J_948: [ -1   4   6 -20  -6  21  19  29 -23   2   6  19   0   7  18  24  -5  11
 -23 -15   1  23 -12   3  16  30   6 -11 -12  25   9   0  31  22  -8  10
 -41  -1  -5  35   1  -8  19  29 -43   0 -11   4   8   6  31 -11  -1]
J_744: [ 48 -14 -13  24  33 -16 -28  23  31  21  32   3 -30 -30 -29  19  11  22
 -13  20   0  22 -24 -21  56  18  11  23   1 -39   8 -18 -18   1 -16  26
 -23  -2  48 -10  18  24  17  10 -29 -36 -37   7 -29 -14 -15   0  -3]
J_450: [ 52 -12 -11 -12  34  11 -36 -24  10  -5  42 -45 -29   0  -1  35  15  -7
 -50 -12 -23   1   3  14  -4   0   5 -15 -13 -29  -5  20  12  10 -15  10
  28   4  -3   5  -9   3  -2 -36  -1  11 -32  26   2 -34  36 -27 -10]
rest: [  1 -39] : [  8 -18 -18   1 -16  26 -23  -2  48 -10  18  24  17  10 -29 -36 -37   7
 -29 -14 -15   0  -3]
which: [ 48 -14 -13  24  33 -16 -28  23  31  21  32   3 -30 -30 -29  19  11  22
 -13  20   0  22 -24 -21  56  18  11  23   1 -39   8 -18 -18   1 -16  26
 -23  -2  48 -10  18  24  17  10 -29 -36 -37   7 -29 -14 -15   0  -3] : J_744
rest: [-13  24  33] : [-16 -28  23  31  21  32   3 -30 -30 -29  19  11  22 -13  20   0  22 -24
 -21  56  18  11  23   1 -39   8 -18 -18   1 -16  26 -23  -2  48 -10  18
  24  17  10 -29 -36 -37   7 -29 -14 -15   0  -3]
which: [ -1   4   6 -20  -6  21  19  29 -23   2   6  19   0   7  18  24  -5  11
 -23 -15   1  23 -12   3  16  30   6 -11 -12  25   9   0  31  22  -8  10
 -41  -1  -5  35   1  -8  19  29 -43   0 -11   4   8   6  31 -11  -1] : J_948

J_100: [ -8  31   3  35   0   0 -24]
J_29: [  3 -46   0  33  -7 -14 -12]
J_652: [ 45  20 -13   0  -6 -15   0]
J_90: [ 27  13   0  35  -7 -15 -24]
J_459: [-24   8  19 -16   0 -35  26]
rest: [ 8 19] : [-16   0 -35  26]
rest: [ -6 -15] : [0]

